Each path below is one point turned by a fixed rotation once a step. After each direction that follows a path, write how fast that rotation turns it, in deg/step (0 if it stays still).
Each turn is a multiple of 5 degrees from 10 to 175, or 0.
Each row of a path follows its step; steps can be skipped.

step 11: | -0.14 | -0.39 | -1.95 | -0.75 | -0.82 |  1.71 | -0.38 |  2.15 | -1.31 | -0.48 | -1.22 | -1.46 |  2.23 |  1.02 | -0.68 | -1.36 |  1.75 | -0.83 |  0.57 |  3.59 |  1.30 | -2.25 |  0.89 | -0.15 | -2.14 |  2.00 |  1.69 |  0.10 |  1.15 |  0.95 |  0.38 | -1.18 |  2.08 |  1.45 | -0.78 | -1.35 | -1.43 | -1.69 |  1.31 | -0.01 | -0.26 |  1.50 |  0.38 | -0.67 |  0.45 |  2.44 |  0.50 |  0.02 |  1.28 |  0.43 |  1.38 |  0.04 | -1.07 |  0.06 | -0.24 | -0.09 | -0.33 |  0.40 |  0.86 |  0.28 |  0.33 |  0.13 |  0.90 |
step 12: |  0.09 | -1.79 |  0.43 | -0.57 | -0.74 | -0.70 |  1.60 | -1.19 |  0.27 | -0.96 | -1.70 | -0.76 |  0.11 |  1.10 | -1.45 |  1.20 |  1.37 | -0.10 |  1.14 |  1.65 |  0.02 |  0.21 |  0.49 | -0.30 |  1.91 | -0.08 |  0.08 | -3.00 |  0.23 | -1.23 | -1.13 |  1.32 | -1.51 | -0.52 | -1.11 |  0.16 | -1.32 | -1.29 |  0.88 |  1.56 | -2.92 | -1.81 |  1.29 | -0.64 |  0.19 |  0.92 | -0.69 | -0.34 | -1.48 | -0.94 |  1.00 |  1.79 | -0.45 | -0.76 | -0.80 |  0.39 | -1.47 |  1.99 |  2.70 | -0.06 | -1.03 | -0.73 |  2.63 |
step 14: | -0.16 |  2.23 |  0.49 | -0.69 | -0.14 | -0.44 |  1.14 |  1.12 | -1.67 | -0.92 | -0.89 | -0.93 |  1.06 |  0.87 |  0.47 |  0.37 | -0.94 |  0.22 |  0.05 |  2.14 |  0.22 |  2.09 | -0.69 | -2.21 | -0.67 |  1.94 |  1.66 |  0.63 |  0.02 | -1.49 |  0.18 |  0.25 |  1.53 |  2.08 |  1.43 |  0.11 | -0.24 |  0.64 | -1.87 |  0.46 | -1.94 | -1.29 | -0.38 |  2.02 | -1.13 |  1.07 |  1.54 |  3.08 |  1.14 |  0.70 |  0.25 |  0.07 |  1.70 | -1.22 |  1.54 | -2.02 |  0.47 | -0.24 |  0.11 | -2.59 |  0.72 |  0.21 |  0.01 |
step 15: | -0.28 |  0.71 | -0.17 | -1.75 | -0.28 |  0.12 |  0.19 | -0.37 | -0.09 |  1.14 | -1.71 |  0.96 |  2.19 |  1.90 |  0.60 | -0.13 | -0.28 |  1.06 | -1.27 |  1.70 | -1.28 | -2.08 |  1.36 |  0.71 | -1.86 |  0.99 |  2.71 | -1.55 |  2.44 |  0.45 | -1.33 |  2.68 |  1.00 |  0.50 | -0.09 | -1.86 | -1.31 |  1.44 |  1.39 |  2.34 | -0.39 |  0.29 |  0.77 | -1.06 | -0.79 | -0.23 | -0.07 | -0.61 |  1.39 |  0.12 |  1.71 |  2.28 | -0.33 |  1.52 |  0.88 | -0.09 |  1.41 |  0.73 | -0.85 |  0.03 | -0.07 |  0.26 |  1.10 |
step 19: | -0.72 |  2.57 | -0.15 | -0.96 |  0.49 |  0.26 | -0.49 |  2.30 |  1.37 | -0.33 | -1.42 | -0.77 |  0.18 |  1.37 |  3.24 | -1.58 |  0.44 | -1.80 | -1.13 |  1.86 |  0.26 | -1.45 | -1.22 | -1.98 | -0.88 |  0.66 |  1.86 |  0.11 |  1.74 | -1.21 | -0.42 |  1.57 |  0.35 |  0.40 |  1.20 | -1.13 | -0.86 | -0.28 |  0.76 |  2.61 |  1.23 | -1.15 |  1.21 | -1.29 | -0.66 |  2.55 | -0.68 |  0.72 | -0.58 | -0.88 |  1.11 | -0.01 |  1.12 | -0.89 |  1.53 | -1.24 | -0.74 |  1.28 |  0.99 |  0.36 |  0.25 | -0.92 | -0.06 |
step 20: |  1.67 |  0.75 |  0.75 | -0.76 |  0.14 | -2.21 |  0.44 | -1.63 | -0.28 | -1.98 | -0.20 |  0.23 |  1.13 |  0.17 |  1.38 |  1.46 |  0.35 | -0.63 |  0.07 |  1.38 | -3.03 | -0.26 |  2.08 | -0.14 |  0.20 |  1.59 | -0.74 | -0.61 |  0.43 | -0.60 | -1.67 |  1.38 | -0.64 | -0.60 | -1.43 | -2.09 | -2.88 |  0.52 | -0.67 |  1.67 | -1.14 | -1.39 |  1.94 |  0.75 | -0.22 |  0.61 |  0.61 |  0.81 | -1.02 |  1.01 |  0.99 |  0.59 | -0.48 |  0.83 | -0.65 | -0.66 |  0.71 | -2.17 |  1.23 | -3.30 | -0.22 | -0.12 |  0.80 |
step 28: | -0.18 | -1.01 | -0.19 | -1.61 |  0.42 | -0.66 |  0.79 | -0.83 |  0.08 |  0.81 |  1.53 |  2.79 |  1.31 |  1.49 | -0.07 |  0.76 |  0.74 |  0.94 |  1.39 |  0.54 | -1.48 | -2.66 |  0.34 | -0.13 | -0.51 |  1.45 | -0.81 | -1.54 |  0.63 | -0.44 | -1.68 |  0.68 |  1.83 |  1.33 |  0.17 |  0.59 | -0.17 | -1.01 |  1.04 |  1.07 | -2.05 | -1.40 |  2.57 |  1.26 | -0.05 |  0.17 | -0.09 | -0.56 | -0.79 | -1.18 | -1.91 |  0.17 |  0.17 | -0.65 | -0.86 | -2.41 |  1.07 | -1.52 | -1.24 | -1.07 | -2.52 | -0.74 |  2.37 |
step 29: | -1.57 |  3.35 | -0.24 | -1.15 | -0.58 | -1.20 |  1.12 |  1.17 |  1.47 |  0.93 |  0.29 |  0.97 | -0.66 | -1.07 | -0.35 |  0.00 |  0.67 | -1.21 |  1.75 | -0.18 |  1.24 |  1.31 |  1.04 | -1.87 |  0.33 |  0.90 | -0.49 |  0.92 |  0.78 | -0.03 | -0.42 |  3.14 |  0.87 |  1.75 | -0.35 | -0.96 | -1.24 | -1.57 |  2.10 |  0.16 |  1.10 | -1.22 |  1.82 |  0.77 |  0.15 |  0.19 |  1.31 | -0.13 | -1.47 | -1.51 |  1.25 | -1.33 | -1.96 | -1.44 |  1.02 |  1.36 | -0.26 |  1.17 | -1.91 |  1.57 | -0.58 |  0.92 |  0.29 |
step 31: |  0.54 |  0.37 | -2.83 | -1.79 | -0.23 | -0.29 |  0.57 |  0.58 |  0.71 | -2.02 | -0.84 |  0.84 |  0.49 |  0.77 | -1.17 |  1.84 | -0.63 | -0.30 | -1.27 |  0.08 | -0.53 | -0.87 | -0.84 | -0.23 |  1.98 | -1.01 |  2.80 | -1.30 |  1.81 |  0.36 | -0.42 |  1.52 |  1.10 |  1.60 |  0.62 |  0.50 |  0.62 |  0.02 |  0.55 |  1.60 | -0.44 |  0.39 |  1.06 | -0.15 |  0.07 |  0.49 | -2.11 |  0.34 | -0.23 |  1.32 |  0.26 | -0.25 |  0.94 |  1.96 | -3.38 | -0.54 |  0.28 |  1.08 |  0.55 | -1.55 | -2.20 |  2.43 | -1.66 |
Speeds:
| -0.38 | -0.46 | -0.21 | -0.55 |  0.14 |  0.10 | -0.22 | -0.02 | -0.41 |  0.59 | -0.23 | -0.36 |  0.24 | -0.25 |  0.07 | -0.45 | -0.03 |  0.58 | -0.47 | -0.46 |  0.00 | -0.13 | -0.17 | -0.28 | -0.41 |  0.21 |  0.12 |  0.43 |  0.17 | -0.67 |  0.02 |  0.03 | -0.22 |  0.15 |  0.38 | -0.05 |  0.13 |  0.53 |  0.20 | -0.09 |  0.04 |  0.15 |  0.38 |  0.07 | -0.76 |  0.21 | -0.39 |  0.23 |  0.40 |  0.12 | -0.06 | -0.66 |  0.18 |  0.32 | -0.39 | -0.38 | -0.22 |  0.51 |  0.11 | -0.64 | -0.37 | -0.26 | -0.42 |
85
|  0.00 |  0.35 | -0.05 |  0.37 |  0.88 | -0.14 | -0.03 |  0.61 | -0.07 |  0.46 | -0.10 | -0.12 |  0.36 | -0.39 |  0.11 | -0.41 | -0.09 |  0.35 | -0.56 | -0.69 | -0.10 |  0.20 | -0.48 |  0.03 |  0.35 |  0.27 | -0.46 | -0.63 |  0.02 | -0.01 | -0.01 |  0.06 |  0.51 |  0.14 | -0.14 |  0.14 |  0.02 | -0.14 |  0.06 |  0.07 | -0.51 | -0.82 | -0.03 | -0.19 |  0.16 | -0.01 |  0.17 | -0.12 | -0.25 | -0.71 |  0.14 | -0.41 |  0.15 | -0.61 |  0.72 |  0.10 | -0.07 | -0.17 |  0.02 | -0.19 | -0.21 |  0.00 |  0.08 |
70
|  0.01 |  0.09 | -0.22 |  0.19 |  0.15 |  0.20 | -0.04 | -0.30 | -0.11 | -0.18 |  0.04 |  0.11 | -0.78 |  0.19 | -0.31 |  0.14 |  0.23 |  0.14 | -0.22 | -0.62 |  0.25 |  0.52 |  0.34 | -0.03 |  0.54 |  0.50 | -0.50 |  0.20 | -0.39 | -0.32 |  0.66 |  0.15 |  0.15 | -0.08 |  0.04 | -0.86 | -0.07 | -0.41 | -0.38 |  0.57 | -0.28 |  0.67 | -0.09 |  0.07 | -0.53 |  0.08 |  0.24 | -0.03 |  0.20 | -0.13 |  0.34 |  0.07 | -0.14 |  0.22 |  0.05 |  0.06 |  0.19 |  0.05 |  0.27 |  0.51 | -0.83 | -0.35 |  0.19 |
85
| -0.01 |  0.07 |  0.18 | -0.46 | -0.39 | -0.28 |  0.06 |  0.14 | -0.48 | -0.35 | -0.75 |  0.08 | -0.28 | -0.28 |  0.16 | -0.15 | -0.49 |  0.31 |  0.71 | -0.62 | -0.33 | -0.07 |  0.69 | -0.49 | -0.41 |  0.06 | -0.21 | -0.70 | -0.86 |  0.18 |  0.24 |  0.23 | -0.32 |  0.26 | -0.43 |  0.24 |  0.48 |  0.03 | -0.64 | -0.15 | -0.31 | -0.26 |  0.01 |  0.12 |  0.11 |  0.22 | -0.06 |  0.28 | -0.13 |  0.08 | -0.14 | -0.05 |  0.26 | -0.04 | -0.32 | -0.34 | -0.25 | -0.28 |  0.31 |  0.11 |  0.08 |  0.05 |  0.29 |
175
|  0.02 |  0.24 | -0.17 |  0.08 | -0.13 | -0.98 |  0.03 |  0.46 |  0.11 |  0.05 | -0.66 |  0.14 |  0.18 |  0.55 | -0.15 | -0.16 | -0.30 |  0.03 |  0.18 |  0.29 |  0.10 |  0.07 | -0.21 |  1.06 | -0.08 | -0.27 | -0.09 |  0.41 | -0.18 |  0.01 |  0.16 |  0.15 | -0.39 |  0.40 |  0.07 | -0.58 |  0.03 | -0.12 | -0.11 | -0.45 |  0.30 | -0.26 | -0.28 | -0.20 | -0.18 | -0.13 |  0.40 |  0.27 |  1.01 | -0.48 | -0.41 | -0.23 | -0.28 | -0.51 | -0.25 | -0.11 |  0.18 |  0.24 |  0.03 |  0.07 | -0.19 | -0.10 |  0.14 |
95
|  0.60 | -0.13 | -0.55 | -0.51 | -0.16 | -0.17 | -0.60 |  0.17 |  0.64 |  0.02 |  0.05 |  0.43 |  0.00 | -0.33 |  0.32 |  0.34 |  0.28 |  0.09 |  0.36 | -0.49 | -0.30 | -0.22 |  0.11 | -0.07 |  0.32 |  0.13 | -0.06 |  0.21 |  0.00 | -0.38 |  0.45 |  0.21 |  0.10 | -0.33 |  0.24 |  0.23 |  0.07 | -0.42 |  0.17 |  0.42 |  0.50 |  0.20 |  0.46 | -0.40 |  0.04 | -0.52 |  0.33 |  0.54 | -0.54 | -0.23 | -0.49 | -0.42 | -0.02 | -0.40 | -0.22 | -0.33 |  0.61 | -0.03 | -0.41 | -0.17 |  0.20 |  0.46 | -0.13 |
10
| -0.01 | -0.28 | -0.40 | -0.19 |  0.32 | -0.41 |  0.11 | -0.63 | -0.06 | -0.16 | -0.78 | -0.58 |  0.47 | -0.16 | -0.44 |  0.31 | -0.31 |  0.08 |  0.16 | -0.10 |  0.16 |  0.12 |  0.07 | -0.27 |  0.77 | -0.19 | -0.46 |  0.30 | -0.07 | -0.11 | -0.21 | -0.17 |  0.39 | -0.51 |  0.59 |  0.22 |  0.02 | -0.23 |  0.18 | -0.26 |  0.05 | -0.18 | -0.40 | -0.10 |  0.76 | -0.30 | -0.46 |  0.23 |  0.06 | -0.10 |  0.55 | -0.38 |  0.05 |  0.38 | -0.54 |  0.43 | -0.01 |  0.17 |  0.33 |  0.37 |  0.33 | -0.09 |  0.18 |
80
|  0.28 |  0.41 | -0.27 | -0.08 | -0.11 |  0.13 |  0.06 |  0.30 | -0.16 |  0.09 |  0.28 | -0.14 |  0.23 | -0.12 |  0.80 | -0.05 |  0.32 | -0.08 |  0.41 | -0.22 |  0.15 |  0.09 |  0.02 | -0.01 |  0.16 | -0.05 |  0.04 |  0.14 | -0.02 |  0.18 |  0.37 | -0.45 |  0.27 | -0.34 | -0.13 | -0.19 | -0.06 | -0.57 |  0.15 | -0.81 |  0.61 |  0.29 |  0.09 |  0.62 |  0.42 |  0.43 |  0.21 |  0.23 |  0.31 | -0.19 |  0.20 |  0.09 |  0.66 |  0.26 |  0.67 | -0.70 | -0.56 |  0.71 |  0.30 |  0.19 |  0.15 | -0.35 | -0.09 |
135
